One turning vector, and how many ticks it has turned:
The counts run from 0 to 661.
[ -4  15   5  -1   3   7   7   3   3  -3   8 -12   9   2   8 -17  -6   6
   7  11  16  -6 -15 -12  -3  -3  14  -6 -10   1   4  12  -5  27   3  16
  -7  10 -28   6  -4]
89
[ -1  12  -3   8   8   7  13   7   1   8 -10 -15   3  10   1 -15  -7  -4
   6  15  10  -4  -2   3 -13  -2   6  -6  14   0   8   7   1  15   8  17
 -19  20 -14  16 -21]
16
[ -8   5  -3 -15  20  -2  19   5  -2 -11  -6  -8   0  -1   0  -7 -13  -1
   2  26  23   1   9  -9   0   8  13   1  -2   3  11  13   1  13   9  22
 -10   9 -10   4   3]
141
[ 10  15  14   3   5  12  14   0  16   6   2  -5  -8   3   3 -13 -10 -11
   1  10  11  -1  -2   0 -22  -6  14  -1  -7   1  -3  -2  -2  24   9  16
 -17  10 -17  11  -7]
97
[ -6  16   6 -10   8  -2  11   5  -3  -9   0  -4  15   9   3 -14  -8  -4
  -8  19  16  -9 -13 -15   2  -3   6   1  -5 -16   6  -5  -8  25  21  11
 -17   5 -15   2  10]
526
[  0   9  -2   5  12   1  14  12  -2   4 -12 -14  -3   6  -4 -23 -14  -7
   5  14  17  -9  -8   3  -7  -2   5  -2  14  -1   7   8  -1  21   0  19
 -12   9 -15  17 -14]
13
[ -7  11 -18  -5  -5  -5   4  12  -3  -8  -6  -7   8   1  10 -11  -6  -7
   1  13  16 -11  -8  -4   2  -2  13  -3 -12  -5  19  13   0   9  10  16
 -21  22 -17  13  -3]
605
[ -2  -1   2   3  13  -2   9   2   3   8  -7 -11  10  16   5 -15  -4  -5
   5  16  16  -2  -4  -2 -14   8  21  -7   1   0   6   5  -1  24   9  21
 -17  21 -13   2  -4]
458
[ -1  21 -11  -2   4   8  17   6  -5  -2   1  -3  -3  -7  -2 -14 -13  -4
   0  13  10  -6 -13   3  -3 -19   9   7 -12   1  17  -1  -7   9  15   7
 -12  14 -17  17 -16]
475
[ -8  22  -7  -2  -3  12  17  11  18  -7   4  -7   4   3  -3 -16  -6  -8
  -2   7  16  -1 -12  -5  -6   0  17  -7  -5   6  11   1 -11   1  -7   2
 -16  25 -11  15  -6]
334
[ -6  16  -8  -3   4   2  13  17   5   6  -8   2   1   8  -9 -16  -9  -8
  -6  19  17 -10 -19  -3  -8 -11  14  -1 -13  -3  13  -8 -12  12   6   3
 -15  11  -8  11  11]
249
[  3   5  10  -6   5   6  11   5   4  -7   1  -5   0   3 -12 -19 -14   0
 -10  10  13  -2 -19  -2  -6  -4  13  -2 -12  -7   7   7   9  29   3  23
 -18  -3 -18   8   1]
311
[ -1   0   9  -2  11  -1  13   0  -2   2   2  -9   5  11   4 -13 -10  -2
   2  22  21  -5   0  -5  -9   6  12   1   9  -4   2  13  -2  25   3  29
 -16  18  -3  -1  -9]
454
[ -4  19   7  -9   2  18  10  21  -9  -7   7  -9   7   4  -9  -1  -5   4
  -3   9  13  -1   4 -15  -5  -4  -1 -20  -8   4  16   5  -9   0   3  13
 -12  22 -15   1 -13]
572
[  6  12  -1  -7   3   0  12   5   6  -1  -5 -11  -9 -10   8 -12 -12  -6
   1  18  16  -4   6   3 -12  -2   6   9  -5  -3   6  20   6  19   7  26
 -20  11 -17  10  -9]
231
[  5   2   8 -12  16   6  19   2   9 -13  -1 -14  -8   2 -11 -20 -12 -15
  -9  10  21   7   0  -8  -1  12  12   1   0  -3   7   4  -1  17   4  24
 -11  11 -10   3   0]
587
[ -6  11   3  -2   2   3   8  14 -15  -6  -8 -17   0   7   4 -13  -1 -16
  -3   8   9 -12   4  -1   1  -3   0  -6   4 -12  19   5  -6   2  13  25
 -16  24 -11  10 -16]
292
[  4   8  -3  -2   8 -11   3   8   7   1  -8 -15   6  12  12 -23  -6 -21
  -4  10  14  -6  -3   3 -13  -2  10   2  -6  -8   9   3  -8  17   5  11
 -23  24 -11   4  -1]
154
[ -5  24  -6  -5  11  16  21  18   4   0 -10 -13  -5  -4  -7  -2  -5 -13
  -4  21  11  -5   5  -6  -2   4  13   3   2   8  20  -2 -15   3  10   8
  -8  12 -15  12  -2]
196
[ -1   3  -1   3   3   4  14  10   0  -1  -2  -1  -3  11   4 -15 -10 -10
   1   7  14  -6  -5   7 -16  -6  21 -12 -10   4  12  15   5  14  -9  25
 -16  23  -1  13  -9]
239
[  9  14  15  -4  -3   6   7   3  -2  -3   9   0   1   4  -2 -13 -15  -4
 -11   9   8 -10 -15  -2 -15 -13  13   2 -15  -9   4  -3  -4  25   5  18
 -24   5 -15   5  -5]
617
[  2   3   4 -13   8  -4  11   9  -8 -12   6  -2   5  14  -2 -18  -7  -9
 -10  10  24   0  -4 -14  -3  -3   3  -8 -13  -8  10  -1 -13  10  13  19
 -12  29  -1  -7   0]
213
[  7  14   6 -12   9   8  15   8  -5 -12   5  -6  -7   3 -13 -19 -17 -15
 -11   5  14  -4  -7  -5  -5  -9  12   3 -13  -3  13 -16 -20   4   6   7
 -10  15 -10   6 -10]
343
[  0  21 -11   2   2   3  13  12   4   2   2   1   7   9  14  -9  -8  -8
   5  13  15  -7  -3  -3 -15 -12  14  -7 -13   7  11   2 -13   7   6   1
 -15  31  -7  12  -8]
24
[ -5  18  23  -9   6  13  16  12  -2  -5   5  -7  -9   0 -16 -23 -16  -3
  -5   7  16  -2  -5  -2  -8 -12  -4  -8 -10 -11   4 -11  -9   7   4  15
  -9   6 -15   7  -9]
40
[ -7  20  13  -7   7   6  12  11   1  -9  -7 -11   1   1  10 -16  -4  -7
   2  12  14  -6   0 -11   0  -3  -3 -10  -5 -10   2  11  -1  23  16  23
  -7   2 -24  10   8]
224
[-15  16   2  -7  10   6  14  20   9   8  -8  -7   0  -2  -7 -11 -14   8
  10  21  22  -3   4  -2 -14  -2   8 -16  -9   5   7   6  -3   9  -6   5
 -13   7 -17  10  -2]
632
[ -1   7  11 -15   9   4   6  13  -5   6  -5 -13 -10  -5 -14 -10 -15   2
   3  18  21   0  14  -3 -15  -2  -2  -8 -14  -5   8  -2 -11   4   9  19
 -13  14 -17  -6  -9]
46
[-14  11   7  -5   5  15  11  21   0  -3  -2 -16  -2   2  -1  -5  -1  -5
   6  12  16  -6  11 -11  -4  11  10 -19  -6   2  13  14  -8   4  -4  26
  -4  21 -14   0  -3]
53
[-18  10   1  -9   4   5  15   4   1  -5  -3  -9  -7  -4 -10 -14 -14  -5
   7  19  19  -9   1   3  -2   6  24   0  -4  -5  16  -4 -11  -6  -4  18
 -13  13 -13  12 -11]
419
[-24  16  -1  -4  -3   7  15  14   3   0  -5  -2   2   3  -9  -9 -11   2
   5  16  16  -9  -2   3  -7  -1  16 -15  -7  -7  15  -5  -6  -7  -4  10
 -20  18 -11  14  -5]
112
[ -1  18  -6   1   1   0   7  15   1  -1  -2  -6  10  12  13 -11 -10  -4
   7   9  12 -12  -2   0 -17  -9  15 -12  -9   5   9   5 -10   5  -5   2
 -22  25 -13  15 -13]
22
[ -4   7  14 -13   8   3   9  12  -1   3   6  -1  -4   4  -8 -15 -13   3
   2  13  24  -3   0  -7 -17  -8  12 -13 -27   1   7  -6 -16   9   2  13
  -8  19  -9  -7   1]
488
[  8   6   9  -2  13  13  14  15  -8   9  -8   2  -9   7 -14 -13 -14   4
   2  14  16  -1  -7  -2 -15 -13   2 -11 -14   4   8   1   2  21  14  20
  -7   9 -10   6  -4]
624
[ -3  17   4 -12   2  15  12  22  -3 -10   6  -8   4   3 -12  -5  -7   4
  -5   8  17   3   4 -15  -5  -3  -2 -22 -12   4  15   9  -6  -1  -1  13
 -14  23 -14   0 -10]
573
[-11  19   1  -8   3  14  22   7  -1 -17   5 -11   3   1  -8  -8  -8 -11
 -10  12   9  -2   1  -3   0   4  13  -1  10  -2  21   2  -4  -3  -1  15
 -19  19  -7  14 -19]
202
[-16   7   4  -9  17   4  17   3  -5 -11  -4 -12   5   4   3 -11 -10  -2
   5  23  20  -5   5  -8   4  11  18  -3   6  -3  12  14   0  15   3  24
  -6   8 -10   9  -3]
143
[  6  24  -7   3  -8   0  11  18  11  -4 -11  -1  -3   4   4 -13 -11 -12
  -2  12  17 -12 -12  -6  -6  -5   8  -3  -3  -3   4  -1  -5   9   8   5
 -25  11 -19  24   0]
469
[ -4  10  13  -6   8   9  20   9   9  -7   1   0   6  11   2  -9  -5  -4
  -7  18  16   4  -8 -12  -6   0   7 -10  -7  -4   2  11   7  28   9  23
 -12   6  -6   2  15]
2
